In the rows, 128 means zero.
D: rows in 3 groups, each row roughly a mix of its group's directions (one row in no group):
D (155 x 16):
[[ 94 105 134 104 102 137 181  79 122 128 118 144 133 172 145 112]
 [149 144  73 162 122 109  85 172 130 110 132 112 134 102 100 128]
 [ 93 162 147 124 156 149 104 121 173 136 116 163 134 182 122 124]
 [143 137 119 113  99 164  94 128 113 147  98 159 106 122  81 173]
 [168 142 127 148 125 126 157 185 150 142 132  98 113 121  75 140]
 [108 151 129 116 107 148 127 153 205 146 155 114 139 105 125 156]
 [129 123 123 105  69 126  90 148 170 105 161 105 144 135 159 132]
 [143 146 152 131  74 154 186 145 129 101 146 113 114 142 133  95]
 [160 139 134 198 160 130 124 134 117 138 141 160 133 128  80 117]
 [138 161 132 167 177  92  90 117 138 120 157 151 145 157 108 131]
 [ 93 141 151  89 173 110 116 150 156 158 141 161  96 129 120 151]
 [125 108 115 146 147  95 111 151 113  89 137  81 136 143 188 129]
 [140 148 171 170 133  99 131 131 134 105 147 144 116  81 167  96]
 [127 119 118 157 124 132 171 105 139 171 118 156 106 176 146  87]
 [108 150 150 137 194 118 155 134 119 140 152 149 124  88 114  91]
 [ 80  97 137 121 120 101 128 129 161 115  89  85 162 139 158 131]
 [100 103 124 180 137 115 120 115 137  97 167 139  95 129 167 162]
 [115 108 136  95  89 119 205 167 132 116 127 113 125 125 131 123]
 [106 162 116 110 108 108 118  88 161 136 158 124 144 109  72 154]
 [147  93  98 178 165 135 140 132 110 129  84 107 122 144 106 161]
 [ 94 130 107 102 140 176 128 128 156  95 127 105 130 116 176 167]
 [ 97  88 117 128 133  89 136 136  85 109 117 107 105 112 182 143]
 [102 180 157 143 142 113 133 133  74 146 163 120 134 159 109 144]
 [136 121  90 159 175 119 143 163 125  90 115  91 141 127 134 169]
 [ 94  99 141 115 114 110 123 111 139 119 150 107 163 136  54 120]
 [147  82 140 176 129 134 138 113  92  97 112 150  97 103 161 114]
 [151 132  67 156 117 125  90 180 131 101 137 110 135 104 135 127]
 [141  98 110 153 101 171 133 122 113 155 157  98  90 159 116  94]
 [126 167 135 106 160 156 133 132 150 102  94 157 139  97 114 181]
 [118 172 150 159 159 171 110  97 170 114 109 155 139 141 134 128]
 [162 144  91 118 108 162 149  97 122 115 163 111 159 156 158 157]
 [145 146 172  99 149 155 106 148  95 119 126 121 132  88 178 148]
 [147  93 142 190 129 131 159 111 164 106 114  99 153 155 124 124]
 [116 167 122 119 129 163 133 165 193 121 123 119 122 148 139 170]
 [151 108  66 124 132 107 178 120 135  80 128 136 132 146 133 107]
 [125 141 112 140 142  85  87 124 138 117 127 164  95  82  94  97]
 [ 91 106 126 101 139 134 185 116 117 155 142 105 130 159 174 113]
 [ 86 138 146 108 100 128 121 127 112 155 134 132 190 109 131  79]
 [122 128 167 123 186 173 125 147 130 163 131 120 124 165 158 114]
 [105 101  91 134 143 100 151 113 186 133 142 129 122 114 181 118]
 [ 65 130 136 130 123 141 167 141 118  97 109 107 134 117 181 109]
 [160 160 100 144 134  79 137 128 152 138 132 124 123  62 124 146]
 [117 136 111 155 118 128 118 131 129 160 142  97 143 177  59 132]
 [136 170 100 125 171 166 133 174 124 125 165 115  96 147 139 128]
 [ 86 101 114 141 169 148 113 122 111 120 168 109  99 162 153  98]
 [111 183 121 167 127 129 109  82 123 145 133 151 112 148 115 173]
 [110 181 135 115  84 117 147  89 145 149 121 141 151 108  88 149]
 [140 181  84 123 114 118 118  92 159 129 158 156 127  86 130 129]
 [116 146 138 142 141 189 131 115 129  60 128 114 152 112 123 104]
 [ 85 154 125  73  82 133 158 140  99 123 155 124 128 112 120 107]
 [138 166  75 119 110 113 118 143 113 114 164 142 110  78 139  98]
 [118 156  85 164 135  84 119  91 130 151 116 149 158 143  96 147]
 [111 133  89 133 150 153 143 148 116 134  81  83 108 151 147 171]
 [155  96 141 113 116 151 146 144 135  76 114 115 117 136 177  83]
 [146 109 116 111 110 141 138 141 174 120 160 162  99 117 175  86]
 [ 98 148 123  99  90 138 150 123  92 126 114 151 134 154 178  86]
 [138 129 115 134  54 147 131 146 114  98 115 126 153 138 157  85]
 [129 130 114  70 141 128 104  95 102 137  75 169 135 136 132 109]
 [167 148 131  95 119 149 131 142 140 157 111 186 122 143  82 149]
 [118 150 136 107  94 129 146 146 160 160  64 115 118 134 122 170]
 [107 175 138 136 160 107 111 107 147  72 120 151 140 168 139 122]
 [ 62 179 144 149 124 135 109  88 131 110 141 134 118 152 125 145]
 [121 133 167 115 169 140  81 171 139 143 156 122  99  91 136 125]
 [120 168  97 114 140 140 159 167 127 130 140 142 120 152  98  68]
 [141 114 141 145 130 122 144 141 105 160 143 152  74 159 111  71]
 [157 126 155 135 127 129 117 176 164  87  80 118 166 133 112 120]
 [152 123 101 152 160 109 121 108 159 160 153 157  90 148 114 170]
 [205 125 113 116 146 103 109 121 137  92 120 115 106 141  98 142]
 [151  77 143 163 136 154 105 168 124 112 110 117 126 181 117 126]
 [108 101 124 134 162 126 156 102 165 147 103 146 155  80 118  89]
 [121 146 149  99  72 165 104 126 154 100  99 134 155 120  94 129]
 [106 136  62 135 107  96 150  99 153 120 116 124 154 101 161 138]
 [127 165  99 150 122 197 126 110 114 107 124 108 122 157 163 119]
 [163 141 134 154 169 102 143  95 112 148 118 126 127 163  70 127]
 [118 174 110 109  94 148 139 142 142 135 163 116 147 149  65 131]
 [141 121 150 153 106 117  85 108 167 132 136 164  99 123  72 133]
 [100 160 186 123 132 100 134 145 156 158  88 145  95 117 127 128]
 [117 117  97 132 123 126 132 114 138  94  99 135  99 174 192 148]
 [123  98 190 110  86 144 167 158 136 122 103 145 113 133 138 127]
 [123  76 125 113 114 112 111 124 127  65 134 126 126 146  74 137]
 [158 135 165 118 116 186 150 140 112 109 111 147  79 143 105 137]
 [117 105 125  92  99 151 152 128  86 112  70 100 120 134 158 129]
 [151 117 125  90 147  91 119 113  74 173 117 155 135 118 104 106]
 [147 140 119 123  69 119 102 132 103 177 171 131 147 157 117 130]
 [123 140 119 169 199 178 127 131 125 118 125 101 111 138 131 110]
 [116 123 170  78 156 130 129 103  66 122 156 122 113 137 115 118]
 [152  94 126 112 146 107 112 120 159 156 172 104  99 158 153 166]
 [142  79 115 139 158 169 130 101 102 158  80 120 114 138 105 114]
 [ 86 123 129  78  97 124 134 136 118  77 138 118 135  99 169 144]
 [138 123  84 165 145 112 123 130 100 164 126 133  92 129 112 186]
 [ 87 141 122 109 161  84 103  96 157 145 134 133 179 111 125 117]
 [107  97 103 134 157 173 127 103 102 126 159  72 119 122 113 107]
 [134  95 124 156 129 142 129  86 110 136  53 114 154 138 118 120]
 [ 96 124 155  82 151 135 118 124 172 157  82 151 138 140 104 143]
 [136 112 151 170 129  92 121 107 107  85 173 158 133  96 135 107]
 [150 106 173 138 120 138  83 129 117 112 109 105 149 115 128 190]
 [138 153 126  95  65 134 144 156 127 107 168 128 122 111  84 131]
 [126 171 102 108 112 149 120 164 119 119 159 156 104  97 152  82]
 [151 129 103  81  84 105 150 119  98 132 106  97 153 107 116  95]
 [164 126 154 150 134 123 169 127 125 128  90 151 124 174  78 112]
 [151 104 114  85  93 114 161 114 121 107  97  75 129 146 152 120]
 [112 134 148 122 110 162 158 142 129 155 130  98 153 191  89 137]
 [164 129 181 153 144 139 116 164 145 120  76 162 113 114 128 126]
 [114 144 142 101 159 168 114 143 116 138 168 147  99 160 117  78]
 [162  82  88 101 122 125 156 122 123 136  97 108  82 120 153 146]
 [117 127  95 147 118 141 126 175 127 118 158 157  86 100 179 120]
 [164 172 129 103  92 108 141 113 153 127 163 144 139 132  85  94]
 [ 97 110 134  82 101 124 191 103 145 129 160 115 131 150 112 135]
 [142  55 118 128 137 164 149 149 137 143  99  99 106 131 101 127]
 [167  96 110 160 119 100 117 158 101 101 119 154  86 114 127  92]
 [172 115 160 148 161 146  67 142 132 110 131 134 124 143  97 154]
 [116 129 130 190 156 124 155 137 117 177 164 127 111 121 104 155]
 [ 94  81 147 107 141 120 132 168  88 103 100 104 131 117 163 121]
 [122  99 103  71 105  78 138 164 108 126 131 129 135 130 137 164]
 [175 125 149 114 143 159 137 148 151 103 147 142  61 124 115 141]
 [162 151 103 138 137 130 131 139  82  78  77 140  99 123 109 131]
 [149 106  99 145 158 119 123 112  64 114  95 162 139 157 112 136]
 [105 150 106 155 175 164 110  96 167 137 133  92 142 135 133 156]
 [134  96 139 104 134 147 151 143  77 169 122  92  90 118 129 161]
 [155  60 127  94 113 142 121 137 108 165 121  92 119 125 154 135]
 [138 147 159 140 148 122 126  77 145 167 123 114 151 147  89 173]
 [166 147 141 114 135 167 136 139 156 139  89 177 122 120  91 159]
 [170 176 130 137 138 116 131 134  86 135 154 144 105  85 161 107]
 [ 62 180 147 143 168 140 116 110 132 126 121 117 101 137 133 140]
 [126 116  69 158  83 127 112 113 139 120 128 101 163 130 154 162]
 [136  99 139 130 121 163  91 148 167  89  95 111 135  89 108 153]
 [153 120 128 116 110  86 138 171 113  83 168 141 148 108 156 103]
 [114 157 151 100  84 162 110 136 179 111 144 158 130 115  98 137]
 [100 114 196 114  99 104 160 136 120 163 107 119 115 106 120 142]
 [113 138 135 130 147 123 156 101 183 122 135 168 149 112 130  70]
 [119 134 145  75 112 147 156 133  68 130 113 124 110 145 163 101]
 [116  97  94 140 120 118  99 193 112  82 109 108 132 116 125 115]
 [110 183 159 119 116  89 119  92 104 162  92 141 130 107 126 121]
 [147  91  92 113  93 122 165 141 147 113 126  89 100 111 171 127]
 [122 141  92  96 141 138 143 169 140 134 126  80 140 137  81 166]
 [104 156 168 105 140 159 135  78 147 163 137 159 124 161 113 117]
 [138 114 142 128  80 132 119 193 145  91 109 142 115  88 131 130]
 [ 99 149 158 113 167 128 128 167 175 137  94 144 103 137 162 138]
 [141  86 133  82 156 123 140 107 137 176 118 100 114  99 102 154]
 [153  77 118 121 125 166 136 109  91  99 119 147 113  88 164 124]
 [134 166 128 170 136 149 142 125  96  95 128  75 137 103 135  90]
 [ 97  73 158 126 108 132 157 148 173 110  86 137 130 142 142 132]
 [107 106 178 151 156 135 123 124 185 122 155  93 148 138 128 149]
 [138 119  76 138 128 130 121 147 115 106 182 133 122 170 174 140]
 [132 115  82 146  89 107 115 168 154  84 116 119 142 113  93 138]
 [123 151 141 133 148  77 109 125  91 146 139 160 127 157 154  76]
 [137  99 137 186 123 106 131 126 110  85 163 135 111 109 169 110]
 [120 154 124 192 167  87 106  99 119 117 140 132 156 151 126 123]
 [185 143 143 172 147 131 125 151  95 136  85 114 146 146 107 144]
 [131 113 101  85 122  92  74 122 150  99 116 100 153 129 159 139]
 [174 137 123 125  98 107 140 184 144 119 184 140 120 120 146 118]
 [123 110  98 166 118 141 126 117  98  80 180  97 126 132 158 118]
 [ 99 100 107 108 134 123 111  97 183 127 100 156 158 115 162 104]
 [129 104 152  66 139 116 133 120 107 177 139  92 147 100 114 117]
 [125 122 109 156 177 181 129 108  86 138 105 104 101 141 107 118]]

one row of each group, then the others: which group is each in?
[109 118 141 113 152 151 167  87 154 144 114 130 151 152 188 142]  G
[ 82 143 146 115 129 114 131 136 112 176 187 134 147 127 158 101]  N
[157  75 101 161 136 136 121 117 118 106 170 128 155 156  93 110]  F

[ 96 134 148 154 141 163 125 113 105  99 104 113 124 155 151  65]  F
[122 104  91 116 124 123 139 121 161 102 115 150 104 139 201 111]  N
[171 110 162 125 126  99 168 101 130 102  94 163 111  99 145 141]  G
[137 157 153 128 110 111 127 173  65 148 122 109 119 107  90 118]  G
[128 112 144 101  83 120 186 123 124 149 174 105 114 147 104 138]  G
[109 125 155 105 158 137 154 120 101 142 122 164  96 137 168  75]  G
[141 151 134 120  93 131 127 189 146  91 115 134 135 102  76 132]  G
[145 155 123 140 122 119 141 162  79 116 160 107  77 152 133 162]  N
[164 106 144 133 100 158 123 158  81 167 156 116  98 150 126 149]  N
[140 129 130 140 160 139 121 125  96 129 108  75 178 158 123 172]  G
[109 146 184 109  96 137 122 125 169 132 111 135 144 109  89 168]  G
